The rows of T fall into a few groups, and each row is roughly a mix of its group's hidden directions.
T, 108 rows:
[[ 15 -14  20  33 -13  -7 -14 -13 -33 -47  12]
 [-38 -10 -12 -30  19 -18   1 -14 -28 -22  35]
 [  0  16 -32 -27 -12  17   8  41  16  38  -8]
 [  1   1 -21 -14 -22 -32 -18 -30  36 -29  21]
 [-20 -48   6  -4 -13  15  16  15  15  43 -14]
 [ 24 -15  41 -17 -14 -25  -9 -19 -36  17 -17]
 [-17 -26  55  13   7  -3   7  12 -21 -32  -6]
 [-39   7 -25 -24 -37  -3 -15  34   8   8 -18]
 [-20 -11 -53  -4  -9   8  20  -2   5  16  42]
 [ 30  -2   4  -8  31  32  13  32  20   5  36]
 [-62 -17  11 -12 -23  -4 -14 -11  15   9 -19]
 [-18  45 -18  25  -6 -15  -4  11 -30  12  35]
 [ 30 -29 -14  -9 -17 -40   2 -29  -1 -34   4]
 [ 29   8 -13  14   0 -17   3  -4 -32 -44  37]
 [-16  20  31  -4  53 -10   9 -17  10 -26 -15]
 [-25  -4   6  22  31  25  10   0 -51   8 -21]
 [ 21  26 -62 -12  -9  -6 -21 -15   4   5  -7]
 [ 10  22  -1  37  34  47  -1 -11  -1   9 -17]
 [ 33  23  22 -40  17  -2  29  -5  -7  15  29]
 [-28  10 -14 -18 -22 -37 -19 -44   1 -18   2]
 [ -6  34  15  -6  51 -14   0 -23   7 -31 -13]
 [ 11   1 -53   5 -27  12   5   9  26  20  31]
 [ 19  34 -23 -28   8   1   3  41  15  24 -22]
 [ -4  27  -6  -3 -40 -30 -18 -31  34  -4 -13]
 [-27   1 -32  21  33 -23 -14 -14  29  -7 -28]
 [ 10  -1  58 -15   6 -12   4 -13 -21  37  -9]
 [ -8   6 -11  30 -28  24 -12  37 -19 -31  24]
 [ -6 -18 -11 -24 -38 -49 -11 -12  15 -21  10]
 [-20 -16   5 -35  25  -6 -13   0  21 -49 -19]
 [-18  -8  57  -2  -5  -2 -20 -12   5  -2 -41]
 [-12  -1  10 -67  -8 -20  10   3  15 -20   5]
 [  6  42  16 -17 -13 -12  -2  18 -30  25  37]
 [ -2 -31 -14 -25  17 -10  10  16   4 -30  50]
 [ 22  30  -8 -45  21  -4  29   7   8  25  21]
 [-13 -24   5  10  28  18   2  -4 -59   9 -18]
 [-12 -15   9  17  48  -8 -43  -3 -25  19  -6]
 [-21 -10 -48  17  18 -42   4 -21 -10   9  -2]
 [-26  25 -12  29   7  33  -1  34   7 -28  23]
 [ 22 -25  -4  48  34  17   9 -29   6   5   9]
 [-33  56   7   7  -5   2  22  19  26   6   4]
 [-18  10  -4   5  -3  37   8  26  16  54  11]
 [  9  -5   6  60  -3  34 -11   1  -9  28  -3]
 [-12 -24 -62   4 -12   6  -9   7  16 -23 -17]
 [ 10 -50  -2   5 -32  -7  27   4  21   4  32]
 [  4  24   5 -32  34  -3  12   3  31  36 -26]
 [-27  -9  -1 -56   1 -38   0  -7  -3  15  14]
 [  4  30 -14  54 -19  13   6   6 -19  22  21]
 [-20  31  40   0  50   2   3  -6   0 -14 -14]
 [ -5  -1  60   9  22  -5  27   0   8  -9  28]
 [-32  38   8  24 -28 -11  22  23  22   3 -21]
 [ 18  38  -2  34  32  -5 -22  13 -34 -10   8]
 [ 41  32 -16  33   5 -15  10   2 -32  21  10]
 [  4  21   5 -16 -51  20  34  11  21 -16  14]
 [-13 -41 -16 -19  18 -13  17 -21  35   9 -31]
 [-67 -17 -20   7 -15  -3  -6  -9  13   9  13]
 [ 12 -10  -9  27  21 -16   8 -35 -16 -34  37]
 [ 21 -17   2 -24  43  29 -13 -14 -31  14  21]
 [ 18   1 -17  39 -22  -6 -13 -22  39 -23 -23]
 [-31  15 -16  44 -12   2 -10   1 -20  34  27]
 [  8  12  19 -32 -48  20  29  12  21  -6  12]
 [-17 -18  -7  -8 -35  38   3  25   9  43  -3]
 [-18   8  21 -21 -42 -33  14  31  -1  21 -14]
 [  4 -40   9  36  -9  28  10 -26 -14   3  33]
 [-54  45   5 -14  12  -2  15   0 -12   5  14]
 [  7 -22 -11 -19 -18   4   8  -5  13  65  -9]
 [ -5 -30  17 -58   2 -23  -1 -10   3  28  -2]
 [-11 -46 -10 -24  11 -18  -7 -12 -41 -18  17]
 [-31 -36  33 -21   6  28 -25   2  22  -5 -12]
 [ -5 -18   1  -7 -15 -18 -26 -40 -40   8 -32]
 [ 41 -31  16 -36 -18 -12 -17   4 -11  28  -4]
 [ 44  34  -8 -12 -12 -27 -18 -27 -23  -3  13]
 [ 13  20 -44 -29   0   5  24  23   4  23  29]
 [-23  23  21   8  19  16 -26  16 -35 -21 -34]
 [ 32  15  28  38  13  38 -20  16 -14  -1  -5]
 [ 14  35   8 -55   6  -6  16  20   8  24  -2]
 [ 14  36  28  19 -15   7 -14  16 -37 -18  31]
 [-24  -4  -2 -13 -56  11 -18  36 -12   0 -10]
 [ 28 -40  -2  29  -2  16   9 -19   8  34 -26]
 [-17 -27 -13 -51  11 -37   8 -16  14  -9 -11]
 [-48   8  -2  18 -30  32   0   9  23 -23  13]
 [-48 -46  -3  -8  -2   9  -8 -14  30  -4 -15]
 [  0  15   4  -3 -18 -33 -17   4 -30 -55   9]
 [ 17 -30  10 -38  16   2 -17 -13 -45  22   7]
 [ 41  36  24  -3  14  -5 -11  17 -35  17  16]
 [-44  14 -27 -23 -22 -18 -18  24  14  -1 -25]
 [ 30   6 -27  54  18  -8   2 -10 -22  16  -9]
 [  3  51 -21  38 -13   1   9  14 -17 -13  23]
 [ 48  17  38 -10  21  -8  14 -12 -21 -15  17]
 [  3 -53 -17   5 -21 -19  11  -4  11 -41   4]
 [  1  17  -9  19 -27 -13  13  20  57 -21   6]
 [-35  13   3   1   2  22 -13  15  20 -57   0]
 [-16  27 -23 -10  18  -1 -12 -37  23 -27  35]
 [ 30 -47 -17  16 -22 -19 -17 -15  11 -27 -11]
 [ -1  59 -10  14   5  19 -26  16 -24 -15   8]
 [ 15  23  22  -6  23  -9  29 -19  32  21  37]
 [ -8  15  -4 -37 -13  16   5  33  19  43 -22]
 [ 41 -15   7 -21  26  25   5  27  11  12  34]
 [ 16  13  38 -13  34 -26  12 -37  -7 -19  12]
 [  4 -22  15  -5  24  21  26  51 -23  12  14]
 [-27 -36  15  13  11  18  13 -42  16  27  13]
 [-24  -5  23 -42 -16  18  16   0  13  45   3]
 [ 11  -4 -67   2 -19  -4  -5  -4  21 -20  11]
 [ -1  50   5 -13  37   8   3 -14  16  36  -2]
 [-25 -12   8 -28  30   6   4  -1 -56  12  13]
 [  0 -11   2 -36  20   0 -24 -37 -44  15   7]
 [-24 -22 -24 -34 -23 -18  28 -16  31 -15  -6]
 [ 26  31  20 -20  20 -30 -15 -35 -22  -5 -17]
 [-50 -15 -24  14  -4 -27 -12 -27   3 -28   8]]
Which row in each list fits none of the groups? There is exactly one, and every other row fits one group, some only roughly.
  * j_450: [ 24  -5   9   8 -31 -12 -22 -22  -8  21 -51]
  * j_533: [ 17  -5  15 -33  32  26   7  17 -21  24  35]
  * j_811: [ -3  -3  16  36   0  16 -23   5 -24  53  14]
  * j_928: [ 48   3  15   8 -15   7  19   1 -19  47   9]
  * j_370: [ -4  -3 -56  39  22  -4 -14   4  15 -14  -9]
  * j_334: [ 34  23 -44   6  14 -17   4   9 -12 -27  29]
  * j_437: [-37  -2   4 -17 -13 -27  -5 -27 -49  -2 -16]
  * j_272: [-23  19  23  11  -7   6  32  50  -6  22 -18]
  * j_876: [-14 -43 -10 -35 -12  14 -32  -8 -32  -8   2]
  * j_245: [-10 -41 -43  -7 -22   0 -15  -2  -2  -5 -39]
  * j_88: [-18   4  -7 -38   1  -3  13   3  21 -58 -10]
  * j_102: [-42  22 -28  41   3   0 -21  10  -9 -16  18]
  * j_312: [  7  10  45  -8  -9  -1 -20   3 -46  26 -19]
  * j_53: [-16 -11  -5 -43 -17 -39 -17 -28 -23  -4  15]
	j_876
  * j_313: [ 11  29  14 -41 -18  -8  36 -10  16  17  28]
  * j_291: [ 20   8  27 -18 -12  -3  -2 -10 -15  63  -3]
  * j_979: [-21 -21  51  -2   3  16  -3 -21  17  27 -28]
  * j_350: [-39  -6  33  16  31  24  22  23  21   0   7]
  * j_376: [-38 -10 -23  20  14  25   4  22  20 -41  -8]
  * j_953: [  1  25  -3  54 -15  12   9   3  29 -10 -31]
  * j_771: [ 27  -1 -19  -2 -34  30   8  40 -18  15  23]
  * j_762: [ 23  15 -16  29   4  15   1   3  56 -22  12]
  * j_114: [  3  32 -42 -31  25 -15  16  15  21  19   2]
  * j_715: [-13  30  22  14  24  16  22   7  30   5  43]
  * j_153: [30 15 18 21 -7 17 19 39 39 16 -4]
  * j_710: [-15  13  23 -16  11  11  31  51 -13  24  13]
  * j_438: [-32  33  -9  -1  18   6  23  18  25 -20  38]
  * j_502: [ 37   3  49 -27   9  20 -19  12 -11  18  -1]
  * j_681: [-27   1 -13  22 -16  33 -21  42 -23 -17 -11]
	j_313
  * j_157: [-43   0   4 -36 -27 -40   6   5 -15   0   6]
  * j_572: [ 10 -18 -16 -36 -11 -23 -26 -30   8 -24  32]
  * j_347: [  1 -36  12 -20  -1  -6  -5   3 -54  22 -26]
  * j_311: [ -4 -25  -9  33 -16  29 -14  23  20  22 -37]
  * j_331: [-28  46 -15  12  -9  -3   7  -9  43 -16  19]
  * j_736: [ -4  30  36  32  10   3 -25   2 -39 -15 -13]
  * j_134: [ -6 -21  -4  24 -37 -37 -11 -18  -3 -23 -34]
  * j_411: [-34   6 -11  13  47  12   8  -1  31 -31  -9]
  * j_264: [ 38 -13   3   0  28  31 -26 -30 -22  21 -11]
  * j_220: [-27  -3  16 -10  35  14  17   0  29  44 -18]
  * j_723: [-20 -30  39  26  -1  17 -17 -18  12  10 -36]
	j_736
  * j_176: [ 11  19  45 -37  12   5   4   8  13  29 -30]
  * j_948: [-47  -6   2   2  -3 -24 -28 -11  15 -21 -39]
  * j_487: [-34 -12  -1 -30   5   7   3  -9 -27  53  -2]
  * j_789: [-15  25   3 -21 -43 -39   2  -1  33  -3   8]
  * j_894: [-21 -13  20  16 -37  44  -2   5  10  33  12]
  * j_545: [-11  -6  -2  46 -33  46   7   9  17  -9   0]
  * j_400: [-43 -33  -7  22  -6   6 -15 -13   2  44   6]
  * j_825: [ 22 -14  38  -2 -36  -6  -9   3 -41  25   6]
  * j_904: [ -7  29 -43  19 -17  32 -16  31   0  -1  18]
  * j_32: [  7  35  -7 -10  12  11   4   5  49  -9  41]
	j_487
  * j_296: [  9 -27 -30  43  12  12   9 -23  -2 -10  36]
  * j_551: [ 16 -43  -1 -24 -19 -29  -7 -22 -17   8 -35]
  * j_301: [-47 -29  28 -17 -37  10  -5  -9  -3  14   7]
  * j_243: [-51  -5   9 -37 -33   3   0  -1  10  24  -6]
  * j_577: [-20  38 -39  14   7  28 -25  24 -10 -11  -8]
  * j_149: [-15  29  -7   0 -53  10  23  10  10   7  34]
  * j_280: [  1 -23 -25 -17  41 -25   1 -27  36  -4  -7]
  * j_528: [-38  18   8 -21   6 -38 -17  -8  21  -5 -36]
  * j_668: [  4  15  54 -16  16 -27  -9 -21  -8 -25 -18]
  * j_48: [-32  -5 -31  16 -11  43  -9  39   6   5  -4]
  * j_546: [-40 -37 -12  -2  -1 -21  12   9 -36 -28   9]
  * j_975: [ 20  54 -11  -8  34 -16   1 -25  11  -9  12]
  * j_495: [17 55  9 17 12  3  0 -2 -7 -9 44]
  * j_33: [ 51  28  24   5   9  -8  -8  17 -20 -31  -8]
  * j_284: [  1   8 -28  17   0  -2  12   4  31 -44  41]
	j_280
  * j_603: [ 17  -1 -22   7 -49   4 -24  18 -40  -9   6]
  * j_735: [ 23   4  10   2 -21  -4  18  48  46   6  10]
  * j_739: [-10  44 -12   8  -8  34 -16  30 -17  32   4]
  * j_657: [-14  18  14 -12  25  29  27  39 -19  29  13]
  * j_404: [ 18  -5  11 -17 -26  -2 -11  -1 -30  57 -14]
  * j_682: [  2  -6 -16  19  19  27  -1  15  32  43 -33]
  * j_204: [-19  -5  26 -28 -31  33   2  17  28 -31   1]
  * j_813: [-13 -15  19  12  -6   6   9  19 -48  27 -39]
  * j_774: [ 23  -3  18 -30   4  26  10  -5   3  58  -5]
  * j_259: [ 48  26  37 -23  -2  -2   6  16 -24 -10   4]
  * j_193: [ 16 -35   7 -11 -23 -20 -27 -28 -28   9 -32]
  * j_822: [ 19  37 -29   2 -29  11 -34  12 -30  11   5]
  * j_98: [-37 -36  -8  -4  23   2 -21 -10  22 -29 -29]
	j_774
  * j_795: [-40 -39   0   8 -31  29   3 -10   5  26  11]
  * j_464: [ 12   2   8  -9 -14  11  16   7  10  65  26]
  * j_289: [ -9  23  27 -44 -26 -23   2  19  10  32   5]
  * j_443: [ 17  22 -10 -48   1 -45  21  -2 -10  -6   9]
  * j_6: [ 39   0  -6  29 -14   2  -6  11 -39 -34  21]
  * j_585: [-35  13 -23  -9   4  -8 -16  17  32  18 -44]
  * j_754: [-38  12   1 -17  -6   7 -14  23 -11   9 -55]
  * j_221: [ 12 -16  25 -29  -3  -1 -10   2 -44  42 -15]
  * j_213: [-26  36 -10   1  48  24   1   5  23  11 -18]
  * j_925: [ 29  -2  44  18   3  49 -10  13   4   0 -10]
  * j_515: [  8  23  12 -17 -13  14 -21   6 -30  49 -26]
  * j_691: [-10  41  14  -5   2  12  28  42  27  14  17]
  * j_642: [ 12  -6 -33  44  37  10  -1 -12  23  13 -20]
  * j_957: [ 30 -26  29  -9 -39 -15   2 -12 -24  29  13]
	j_754
  * j_135: [  5 -36  -8  40  -3   5  26  -8 -23 -18  37]
  * j_483: [ 13 -37 -41  -3 -30 -20 -13  -7  -8 -30 -15]
  * j_251: [  0   8 -44  10   7  -5   4  -5  28 -52  17]
  * j_944: [ -3  41 -13  30   5  19  -1 -20  48 -11  -5]
  * j_126: [  2  15  22  34 -20  15  16  34   6  22 -39]
  * j_683: [-31   2  13  25  21  16  21  20  23 -36  29]
  * j_253: [-38 -31 -24   3 -37  12   3  -6  -6  10  35]
  * j_225: [-22 -23 -27  49 -10   9   8 -21   2  33  -7]
  * j_684: [-37 -16  11 -34 -41   8  12  -2  24  18  17]
  * j_29: [-21  34   9  28 -32  33  -6  21  -5   2  28]
  * j_607: [-17  16 -36 -14  15  14 -15   1  12  43 -36]
  * j_223: [-47 -33  23   8   4  11  -6 -32  17  19 -15]
  * j_499: [-29  15  11 -13  26 -22 -15  -9  30   7 -47]
	j_135
  * j_333: [ -3 -11 -42   9  -7   9  23   5  46   1  33]
  * j_31: [ -4   1  -5 -51  -7 -28  -5  -3  16  -8  46]
  * j_748: [ -1 -17  12   1 -53  31  24   1  27  23   2]
  * j_105: [-14  -5  60 -11   2 -16  -8 -34  -7 -19 -10]
  * j_566: [-26   9  39 -49 -20 -21   8 -13 -11  -5   9]
  * j_745: [  8 -21 -23  26 -50  -9 -12  14  -6  31 -18]
  * j_339: [-14  48  17  12  42  10   4   1  10 -27  16]
  * j_676: [-27   7 -20 -20   2 -36   6 -27  -5 -30  36]
  * j_987: [ 12 -31 -29 -27 -12 -17  -2 -23  10  33 -34]
  * j_196: [ 11  -6 -27  13   0   5  17 -12 -25 -11  60]
  * j_759: [ 10 -23   5  45   7  26  25  38  -6   4 -20]
  * j_799: [-15 -10  52  -6 -30 -10 -14 -13 -25 -30  -2]
  * j_206: [-19 -28  23 -12 -28  30  13 -12  -2  39  24]
  * j_866: [-13 -19 -31  17  19  -3 -14 -39  -6 -43  13]
  * j_700: [  9  -7  10  -4  14 -12  24 -40 -17 -15  51]
	j_745
  * j_788: [-38  31 -35  18 -27 -13  14   3  -4  -2  29]
  * j_664: [ 23  17  18 -28  18 -22   0 -37   0  41 -14]
  * j_661: [-13 -15  54  13 -20  16   3  29 -25  14  14]
  * j_207: [ -7 -27 -18  14 -18  43   7   7   8  47  11]
  * j_96: [-22  19 -24  21   1  18 -24  24 -16 -48  -7]
  * j_523: [ 36  23  12 -52  18 -14 -10 -16  -3 -19  -5]
  * j_479: [-15  32 -22   3  -2  -2   9  10  12 -62   4]
  * j_714: [ -5  22  30 -19  29 -19 -11  -6  23   8 -47]
  * j_7: [-16  44 -28  11  34  15 -11   6  15 -32   4]
  * j_473: [-60  32   2  -5 -14 -25  15  10  -4  -3 -10]
	j_523
  * j_662: [ 42   9   3 -13 -40 -12 -15 -13 -30  27  14]
  * j_817: [ 17  14 -15  -3 -32  15 -10  10 -11  59  11]
  * j_151: [ 50 -15  -1 -16 -16   0  35  -5  22 -10 -28]
  * j_611: [ 27   7 -23 -25 -21 -10 -16 -19 -10  49 -17]
  * j_493: [-18   6 -30  -6  20 -20   3  -2  15 -59 -13]
  * j_958: [ 28 -25  26  23   3  44   1   7   3  33 -15]
  * j_565: [  4  17 -21  48  -1   6  -3 -23  37 -27 -15]
  * j_73: [-21  46  -1  25  35  34  14   3  14  -2   7]
  * j_195: [-32  25 -13 -31   5 -43  -4   9 -21  -8  25]
  * j_68: [-50 -27  -6  30   2  -8 -15 -35  13  -9  -7]
  * j_30: [  4 -48   7 -11 -21 -11  -8 -35  -4  12 -37]
	j_30
  * j_640: [ 12  -1 -47  44   0   3  15   1 -23   4  31]
  * j_779: [-44 -20 -31 -10  -9  11  16 -15  19  35  16]
  * j_978: [ 10   0  66  -3 -11  -3 -18  -4 -19 -20 -17]
  * j_630: [ 38   9   0 -15 -33 -17 -22 -12 -38  25  -9]
  * j_553: [  7 -19  20  -1 -47  33  20   0  21  31   3]
  * j_986: [-28  22  34  22  15  34 -11  33 -20  -9  -5]
  * j_380: [-25  12  13 -29 -40 -41  -8  -8 -10  14 -19]
  * j_234: [  7 -14   2 -12 -41  40   9  28 -12  30  18]
  * j_508: [-31   9 -12  33  19  12  -6 -35 -31 -11 -29]
  * j_747: [ 34 -21   8 -12 -31   0  27 -15   1  47   0]
	j_640
  * j_531: [-18  -6  63 -26 -14  -2   6 -22 -10   9  -1]
  * j_482: [ 43  19 -25  23  46   0   3   5  14   1 -11]
  * j_812: [ 44  32  -9   6  28  -7  -8  28   6  -5 -33]
  * j_316: [ 32   6 -19  -1 -35  -2   8   0  10  35  44]
  * j_432: [ 40   9  11 -18  44 -12 -13   4  -8 -32 -21]
  * j_208: [ 38 -36 -12 -20  15 -23  17 -23   4  17 -27]
  * j_673: [ 37  10  34  10  43   6  -6  14 -24  16  18]
  * j_305: [-24  22  12  36  24  24 -32  19  -9 -28   9]
  * j_326: [ 10 -35 -21 -13  11 -17 -16 -23   6 -39  36]
  * j_517: [  1 -34 -12 -34 -10 -35 -21 -28 -17 -18  17]
  * j_35: [ 43  24  18   4  12  32 -12 -10  18  35 -15]
  * j_763: [-17 -28  17 -28 -32   6   8 -10  10  49  11]
	j_673
  * j_70: [ 38 -14  22  21   1  22  -2  -2 -13  50  -9]
  * j_783: [-37  21  -4 -17 -37 -43   0 -13   9 -18  -2]
  * j_216: [-28   3  -8 -14 -33 -48  12  20  17 -22   9]
  * j_179: [ -7 -20 -52  44 -20  13  -9  13   1   0   3]
  * j_418: [ 34 -16 -13  30   4 -31 -16 -13 -38  24  -3]
  * j_964: [ -5 -13  56 -14   4  -9   8 -41 -12  -8  20]
  * j_346: [ 33   3 -46  33  33   0  10   3  -2  -7  22]
  * j_494: [-44  -3 -53  -5   6  -9   8  -9  24  17  10]
  * j_410: [  2 -22  -3 -50  12 -19 -15 -13 -12 -13  42]
  * j_363: [-31  23  14 -31  21 -40  -5 -21  15 -11 -20]
  * j_732: [ -7 -33 -12  37 -19   5   3 -18   1  51  -1]
  * j_124: [ -3  35 -10   8  29   9  18  -6  42   7  38]
	j_418
